A single turn carries every row of the set below to another of its rows. Some are shown first; where does it send the rows asked next?
nisuk: 5	-8	-19	6	5	10	15	-3	6	6	-5	11	6	-5	-6	-14	-10	2	-3	-15	-7	1	5	4	1	-2	-14	2	0	14	-12	12	-4	4	-2
Kanu: 11	-18	4	11	-4	-3	10	-12	-7	-13	-4	0	8	-12	-17	0	-4	-1	-18	-8	2	3	-1	8	15	-1	-5	-17	-4	4	0	8	-12	22	7
nasul: 11	-15	15	9	-5	-7	17	-12	-5	-10	-10	16	9	-16	-15	-5	2	-5	-11	-5	-5	0	5	15	10	4	-5	0	-7	12	-4	13	-10	13	10
Pigor: 12	-10	8	12	-12	11	11	-16	-1	-6	2	3	12	-9	-5	-12	-5	3	-18	-8	-1	14	2	0	3	5	-9	-15	-6	19	6	10	-9	17	3
dibut: 13	-18	4	12	-6	1	8	-16	-2	-13	-7	5	12	-10	-18	1	-3	1	-18	-11	3	6	1	7	13	2	-6	-16	-1	4	3	14	-12	21	8
Nagub: 2	-14	18	7	-12	1	14	-18	-7	-2	1	4	15	-12	-8	-13	-4	-1	-22	-15	-7	10	10	1	17	-3	-11	4	-7	11	0	16	-5	9	6
vap: 3	-13	-23	5	6	8	14	-1	7	5	-1	4	6	-2	-11	-10	-10	2	-5	-18	-4	-2	3	5	10	-5	-10	-3	3	8	-12	13	-7	11	-2
sodub: 9	-15	13	4	-9	6	13	1	0	-11	2	-2	18	-14	-9	-11	-1	-1	-14	-13	-4	-3	5	1	22	8	-9	-3	-12	1	-2	13	-1	20	10
mize: 5	-8	-19	7	4	11	15	-5	5	7	-5	10	6	-4	-6	-14	-10	3	-4	-17	-6	3	4	2	1	-3	-14	1	2	14	-11	13	-5	3	-2
losaz: 0	-10	-15	4	7	4	16	-3	4	8	-4	8	8	-4	-7	-12	-9	3	-8	-20	-10	-2	7	5	9	-9	-10	5	4	10	-16	14	-8	4	-1
ruren: 12	-10	11	10	-11	12	10	-16	2	-7	-3	7	16	-9	-5	-10	-3	6	-21	-13	-3	14	5	-1	5	6	-8	-12	-3	15	6	15	-10	18	5
tis: 3	-12	-22	4	7	7	14	1	8	5	-1	4	6	-3	-11	-11	-10	1	-4	-17	-4	-3	4	5	10	-4	-10	-2	1	8	-12	12	-6	11	-1
nupav: 14	-10	12	5	-8	6	13	-3	4	-9	-2	11	12	-16	-7	-13	2	-4	-7	-1	-6	0	6	10	10	14	-6	-1	-17	13	0	11	-4	18	9
Nifo: 3	-13	-22	4	6	9	15	1	8	5	-1	4	5	-4	-10	-11	-12	2	-4	-17	-4	-3	5	4	9	-4	-11	-3	1	7	-11	10	-4	10	-1
Bib: 14	-7	8	5	-8	9	7	-6	1	-7	-2	8	11	-16	-4	-14	-1	-4	-8	2	-8	4	5	7	7	11	-9	-6	-19	15	1	8	-4	18	8
Bubiv: 0	-11	-15	3	6	4	17	-3	3	7	-5	8	7	-6	-7	-12	-11	3	-9	-20	-9	-2	8	3	8	-9	-11	4	5	8	-15	12	-6	4	-1
fudu: 15	-7	10	4	-6	7	6	-7	4	-9	-8	14	13	-17	-4	-10	0	-1	-10	0	-9	3	8	9	7	12	-7	-4	-15	12	1	11	-6	20	9
terus: 3	-13	-23	5	6	8	15	0	7	5	-2	5	5	-3	-11	-11	-12	2	-5	-17	-3	-2	4	4	7	-5	-11	-5	3	7	-11	10	-5	10	-2
danar: 8	-16	7	3	-7	4	8	-3	-4	-11	2	-6	15	-14	-11	-8	-4	-4	-16	-10	-4	0	5	1	24	2	-10	-6	-14	-2	-2	11	-1	20	10
fav: 13	-18	9	12	-6	-2	15	-10	-4	-14	-6	5	10	-11	-16	-1	-1	2	-17	-10	3	1	-1	9	10	3	-3	-16	0	7	0	10	-14	21	7
Godu: 3	-16	18	4	-11	4	12	-17	0	-3	0	6	18	-12	-9	-11	-4	0	-22	-16	-6	8	14	2	20	1	-8	4	-6	7	3	19	-4	13	8
Dufe: 5	-8	-19	7	5	11	14	-3	7	6	-3	9	7	-3	-6	-14	-8	2	-4	-17	-7	3	3	3	3	-3	-14	1	0	15	-12	14	-6	5	-2
zek: 12	-14	13	13	-12	9	17	-15	1	-7	2	6	14	-8	-9	-11	-2	5	-18	-13	2	11	2	1	5	7	-7	-12	-2	17	7	13	-11	17	4
sovof: 10	-15	7	3	-7	7	5	-5	2	-12	-2	1	17	-14	-12	-7	-2	-4	-13	-10	-4	0	7	3	23	7	-10	-4	-15	-3	1	16	0	21	12
batid: 0	-11	-16	4	7	2	17	-3	2	7	-6	9	6	-6	-8	-11	-11	3	-8	-18	-8	-3	7	6	7	-9	-10	3	5	9	-15	11	-7	4	-1
Duk: 6	-17	19	9	-12	4	18	-13	-4	-6	2	4	18	-10	-10	-12	-2	1	-20	-19	-3	7	7	-1	17	2	-11	3	-5	9	1	19	-4	10	7
soru: 7	-13	14	8	-5	-8	13	-17	-8	-6	-8	14	7	-17	-13	-7	-1	-6	-14	-2	-8	3	8	14	11	-1	-6	1	-9	13	-4	11	-10	11	8
kibuk: 6	-7	-20	7	6	10	14	-3	7	6	-4	10	7	-3	-7	-13	-8	2	-3	-16	-7	2	3	4	2	-2	-13	1	0	15	-12	14	-6	5	-2
Garu: 1	-10	-15	4	7	3	16	-4	3	7	-5	9	7	-5	-8	-10	-8	2	-8	-19	-10	-1	7	6	8	-9	-10	4	5	11	-16	13	-9	5	-2
nake: 8	-15	13	6	-5	-7	11	-18	-1	-6	-10	17	9	-16	-15	-4	-1	-3	-16	-4	-6	3	10	16	12	2	-3	-2	-5	11	0	14	-12	16	9

nasul moves to -> nupav
nake moves to -> fudu
vap moves to -> Garu
And these:
Kanu moves to -> soru
terus moves to -> batid

A single turn carries every row of the set below to another of its rows. Some are shown first; where does it send the rows asked next?
feva: 2	9	-12	5	-13	3	3	4	-4	7	-10	-9	-4	9	-8	6	3	11	8
feki: 6	6	-11	-1	-1	-1	8	-4	1	15	-5	-6	0	-3	-4	-6	-12	9	8
Kob: -2	-2	3	4	-8	-9	-7	-6	-2	11	-12	-4	-2	1	-7	-15	-17	-3	3
gil: -17	-4	4	6	-3	-6	9	-2	-4	11	-22	6	-8	-2	-2	3	-1	11	12
Sir: 5	1	-11	-2	1	-4	2	-1	-5	16	-3	-3	-2	2	-6	-7	-13	6	7
Guved: -22	-2	5	7	-7	-6	3	-6	-2	8	-21	7	-3	-1	-1	4	-5	7	12
dufel: -12	-14	10	2	-16	-5	2	5	2	10	-11	0	-8	-6	-5	1	-12	8	10
giv: -2	-1	4	3	-5	-2	5	-10	4	10	-12	-2	3	-8	-3	-15	-8	0	2
tuka: -9	1	5	8	-13	-7	-1	2	-4	6	-25	-6	-19	1	-2	2	-14	11	8
Guze: -16	-12	10	5	-16	-5	2	-2	3	7	-12	2	0	-4	-3	1	-12	4	8
Nelub: -4	-11	2	11	-9	-3	8	-7	-3	-2	-23	-1	-10	-1	2	-2	-6	4	-1
gune: 0	0	-14	5	-6	-1	9	3	-4	10	-7	-4	4	10	-14	1	-3	12	15
dif: 4	9	-12	3	-10	3	7	4	-1	4	-8	-11	-4	6	-11	3	-2	11	11
gamot: 6	-1	-11	2	-13	5	9	5	1	7	-7	-11	1	8	-8	3	1	9	3
Pubom: -9	-13	6	7	-13	-11	4	-7	-3	4	-25	-5	-9	5	-2	-2	-3	-1	3
vapet: -7	10	2	3	-7	-7	-9	-8	-5	10	-13	-1	-6	-4	-2	-10	-7	-1	8
lir: -4	-17	4	8	-8	-2	10	-1	-3	3	-21	-1	-13	-3	0	-2	-5	7	0
posu: 8	6	-12	6	-4	-4	4	-4	-5	12	-3	-2	-2	-6	-4	-7	-11	11	13
dapom: -1	4	-1	12	-3	-7	2	-14	-6	8	-16	3	-2	-7	-2	-16	-5	5	8
sini: 1	-1	-11	6	-12	-2	6	5	-5	8	-2	-3	2	8	-15	1	-5	11	16
Sas: 6	6	-11	-1	-2	-2	0	-1	-5	12	0	-2	-6	-3	-3	-5	-8	5	11
Seto: -17	-5	9	5	-12	-9	7	-9	2	9	-25	-4	-2	0	-2	1	-2	4	10
vulip: -14	-9	11	4	-19	-8	0	-6	-2	6	-16	-1	-6	-4	-2	0	-1	-2	11
Nomob: -9	-5	7	13	-19	-11	2	-8	-4	2	-26	-7	-9	-2	-3	-1	-7	5	9
Maz: 6	2	-12	1	-8	4	8	5	-2	4	-5	-9	-4	8	-10	3	0	6	8
fubi: -8	0	5	9	-15	-6	-3	-3	-2	1	-24	-7	-14	3	-1	1	-16	6	3
zura: 0	-1	-10	5	-15	-2	2	8	-5	13	-5	-4	4	11	-14	2	-5	10	12
fuma: 0	-1	-13	9	-11	-1	10	2	-5	11	-8	-1	6	9	-11	2	2	14	13

Sas moves to -> Sir
dif moves to -> sini
And these:
Seto moves to -> Nomob
Guved moves to -> fubi
vapet moves to -> Kob
feva moves to -> zura
lir moves to -> gil

A single turn carries every row of the set below to another of its rows. Some are shown first; where does it send the rows asked next?
pek: -2	8	-2	0	13	-3	-9	-5	-3	7	1	-2	14	8
gaf: -11	3	0	-4	7	-6	-10	-2	-8	6	0	6	7	7
Nebom: 7	-2	0	3	3	-3	6	-3	-3	3	-1	0	-3	-11
pufu: 5	-1	-1	2	6	-4	-13	15	-7	-10	4	4	4	7
vopet: 11	7	-2	-3	1	0	-5	-9	-19	-9	2	3	3	0
Todu: 10	0	-1	7	1	-4	-1	-12	-5	-13	1	-4	-5	5
mosi: 7	2	-1	1	5	-2	6	-4	-7	3	-2	0	0	-12
ses: 2	1	-6	5	4	-3	-8	-9	-13	-14	9	8	-1	12
pob: -7	1	-5	5	8	6	0	0	3	-11	3	0	11	-8
seleg: -3	-3	4	-5	7	-2	-2	11	1	-12	1	-1	6	-3
vot: 4	-3	-6	6	1	-2	-9	-12	-9	-12	11	11	5	10
vule: -5	-1	-1	2	4	-1	-3	13	-4	-12	0	2	9	-5
Pok: 7	4	-5	2	6	-4	-10	-3	-16	-13	9	5	1	12
Rozak: -2	-8	-1	-4	4	3	-2	0	1	8	8	8	0	8
geku: 16	-3	-4	7	-3	0	-8	-3	-9	-6	11	1	2	1
mune: -2	-2	-2	2	5	-4	4	-1	-4	3	-10	2	9	13
dol: 14	-5	-3	8	-6	-1	-8	-4	-9	-7	10	4	3	0
dun: -3	0	-3	7	5	-4	-11	-2	-1	9	3	2	17	7
dages: 3	-2	-6	5	5	8	-10	-8	4	-7	10	10	14	-1
Noni: 8	-2	-1	6	3	-4	6	-2	-4	2	-2	-2	-1	-10
bevo: -6	7	-7	5	8	-1	-9	5	-15	-12	-3	9	4	4
Ligo: 8	1	0	1	3	-4	6	-2	-8	2	-5	1	2	-11
fani: -4	4	-1	1	14	-5	-9	-2	2	6	6	-5	3	10
gegu: -4	1	0	-2	8	-3	-14	4	-3	10	10	3	5	6
mon: 3	7	-10	2	12	7	-1	2	-9	9	5	1	10	6
zev: -11	-2	0	6	5	-7	-8	-5	0	5	-1	3	7	9
tave: 3	-2	-8	12	7	0	1	5	-1	6	0	-2	9	11
zeded: -1	0	-1	-2	9	7	-2	1	5	-9	7	1	13	-8
lutag: 12	6	-2	-1	0	-1	-4	-11	-17	-10	-1	3	7	0
mik: 0	0	4	-9	9	2	-2	4	3	-11	3	0	11	-6
fosu: 10	-3	0	2	1	-3	4	0	-6	4	0	2	2	-12
tol: 9	0	-3	1	3	-3	-8	-14	-9	-12	7	8	11	11
Kinuk: 0	-5	0	-7	1	0	-2	1	-7	7	-2	11	11	8
zira: -9	2	-5	6	6	2	-1	6	-5	-12	-1	2	11	-7
Beti: 7	3	2	-9	11	2	-7	-9	2	-10	1	5	15	4
Tulal: 12	0	-2	2	6	-5	-7	-10	-6	-14	6	2	8	15
Guso: -9	1	-9	12	7	3	-6	-7	-1	-12	2	8	2	3
getuz: -5	4	-5	-5	14	5	2	-5	-3	5	4	2	-2	7
dodut: 7	-2	5	-5	11	-6	-7	3	5	-13	1	-1	3	10
sesop: 13	1	-3	3	7	-6	-10	-3	-10	-13	10	2	4	14
boki: 10	0	-2	5	3	-2	4	0	-6	4	1	0	2	-12
tago: 7	-1	-1	5	0	-4	-1	-12	-7	-13	2	-2	-8	4

pob moves to -> zeded
Tulal moves to -> sesop
getuz moves to -> Rozak
And these:
tago moves to -> dol
boki moves to -> mosi
gaf moves to -> zev
pufu moves to -> bevo

